[[109 143 120 119 113 121 133 145 136 137 130]
 [141 103 130 133 137 131 119 100 114 115 122]]
:
[[137 130 109 143 120 119 113 121 133 145 136]
 [115 122 141 103 130 133 137 131 119 100 114]]

[[113 140 145]
 [142 101 115]
 [114 133 121]
 [113 138 127]
 [118 130 121]
 [138 113 140]
 [142 103 116]
 [116 131 122]
 [113 139 145]
 [115 134 123]
 [119 136 134]
 [139 115 140]]
:
[[140 145 113]
 [101 115 142]
 [133 121 114]
 [138 127 113]
 [130 121 118]
 [113 140 138]
 [103 116 142]
 [131 122 116]
 [139 145 113]
 [134 123 115]
 [136 134 119]
 [115 140 139]]

[[138 126 129 137 138 130 129 127 117 115]
 [131 136 119 131 131 121 121 135 125 124]
 [144 129 128 143 144 126 126 129 112 113]
 [128 108 150 128 128 144 144 108 128 129]
 [135 124 132 134 135 132 132 124 120 119]
 [120 130 126 120 120 125 125 130 137 139]
 [134 132 124 135 135 124 124 131 120 120]
 [126 116 142 126 126 139 140 116 130 130]
 [130 120 138 130 130 138 138 118 125 126]]
:
[[117 115 138 126 129 137 138 130 129 127]
 [125 124 131 136 119 131 131 121 121 135]
 [112 113 144 129 128 143 144 126 126 129]
 [128 129 128 108 150 128 128 144 144 108]
 [120 119 135 124 132 134 135 132 132 124]
 [137 139 120 130 126 120 120 125 125 130]
 [120 120 134 132 124 135 135 124 124 131]
 [130 130 126 116 142 126 126 139 140 116]
 [125 126 130 120 138 130 130 138 138 118]]

[[128 129 128 133 121 128 127 130 122 133 133 132 131]
 [137 136 140 132 134 145 139 149 135 130 115 118 141]
 [127 127 132 134 118 128 130 133 121 128 133 130 128]
 [132 130 130 106 122 135 135 132 124 117 127 124 130]
 [135 131 119 136 123 139 136 110 124 134 114 118 114]
 [117 119 127 128 125 111 115 128 124 129 130 129 126]
 [132 134 122 119 148 134 136 120 145 122 136 136 122]]
:
[[132 131 128 129 128 133 121 128 127 130 122 133 133]
 [118 141 137 136 140 132 134 145 139 149 135 130 115]
 [130 128 127 127 132 134 118 128 130 133 121 128 133]
 [124 130 132 130 130 106 122 135 135 132 124 117 127]
 [118 114 135 131 119 136 123 139 136 110 124 134 114]
 [129 126 117 119 127 128 125 111 115 128 124 129 130]
 [136 122 132 134 122 119 148 134 136 120 145 122 136]]

[[117 152 142 133 148]
 [116 108 132 133 128]
 [123 113 105 136 128]
 [104 133 144 145 112]
 [128 129 144 122 115]
 [136 133 132 115 123]
 [142 148 113 128 152]
 [131 135 108 136 138]
 [150 152 142 114 123]
 [130 122 133 116 146]
 [145 123 140 134 124]]
:
[[133 148 117 152 142]
 [133 128 116 108 132]
 [136 128 123 113 105]
 [145 112 104 133 144]
 [122 115 128 129 144]
 [115 123 136 133 132]
 [128 152 142 148 113]
 [136 138 131 135 108]
 [114 123 150 152 142]
 [116 146 130 122 133]
 [134 124 145 123 140]]

[[146 116 130 128 125 136]
 [145 118 130 126 122 139]
 [141 130 125 137 140 116]
 [129 122 122 127 132 150]]
:
[[125 136 146 116 130 128]
 [122 139 145 118 130 126]
 [140 116 141 130 125 137]
 [132 150 129 122 122 127]]
---
[[149 151 106 122 145 128 128 135]
 [124 131 132 130 131 119 124 128]
 [128 145 128 132 140 112 128 136]
 [145 143 126 132 137 109 126 136]
 [129 142 116 100 139 106 108 128]
 [128 128 152 128 124 126 141 138]
 [129 128 131 131 132 116 125 131]]
:
[[135 149 151 106 122 145 128 128]
 [128 124 131 132 130 131 119 124]
 [136 128 145 128 132 140 112 128]
 [136 145 143 126 132 137 109 126]
 [128 129 142 116 100 139 106 108]
 [138 128 128 152 128 124 126 141]
 [131 129 128 131 131 132 116 125]]

[[113 113 107 110 146 144 145 115 114 145 145 111]
 [116 147 100 114 153 114 138 117 116 111 138 149]
 [112 116 155 109 100 142 146 113 112 147 146 114]
 [148 142 146 152 115 113 106 147 148 112 106 144]
 [104 135 152  99 101 122 150 105 103 123 151 135]
 [148 108 149 151 112 144 111 147 148 146 111 106]
 [106 149 124 102 126 112 146 107 106 110 147 151]
 [145 143 150 147 109 112 110 143 144 111 111 145]]
:
[[111 113 113 107 110 146 144 145 115 114 145 145]
 [149 116 147 100 114 153 114 138 117 116 111 138]
 [114 112 116 155 109 100 142 146 113 112 147 146]
 [144 148 142 146 152 115 113 106 147 148 112 106]
 [135 104 135 152  99 101 122 150 105 103 123 151]
 [106 148 108 149 151 112 144 111 147 148 146 111]
 [151 106 149 124 102 126 112 146 107 106 110 147]
 [145 145 143 150 147 109 112 110 143 144 111 111]]

[[113 147]
 [103 144]
 [104 142]
 [104 142]
 [115 145]]
:
[[147 113]
 [144 103]
 [142 104]
 [142 104]
 [145 115]]

[[149 150 151 146 109]
 [113 141 153 105 144]
 [113 141 153 105 144]
 [126 118 115 114 145]
 [151 152 156 147 108]
 [113 142 154 103 145]
 [126 117 114 114 146]]
:
[[109 149 150 151 146]
 [144 113 141 153 105]
 [144 113 141 153 105]
 [145 126 118 115 114]
 [108 151 152 156 147]
 [145 113 142 154 103]
 [146 126 117 114 114]]

[[134 131 116 141 142 115 127 134]
 [119 119 119 128 139 134 150 135]
 [127 128 128 132 131 128 125 129]
 [141 123 119 126 117 129 127 146]
 [135 117 139 138 116 129 129 144]
 [132 125 127 125 122 130 127 142]]
:
[[134 134 131 116 141 142 115 127]
 [135 119 119 119 128 139 134 150]
 [129 127 128 128 132 131 128 125]
 [146 141 123 119 126 117 129 127]
 [144 135 117 139 138 116 129 129]
 [142 132 125 127 125 122 130 127]]

[[114 120 129 109 128 134 133 116 132 128 133]
 [154 129 115 136 132 133 137 133 134 151 122]]
:
[[133 114 120 129 109 128 134 133 116 132 128]
 [122 154 129 115 136 132 133 137 133 134 151]]

[[131 131 132]
 [125 143 150]]
:
[[132 131 131]
 [150 125 143]]
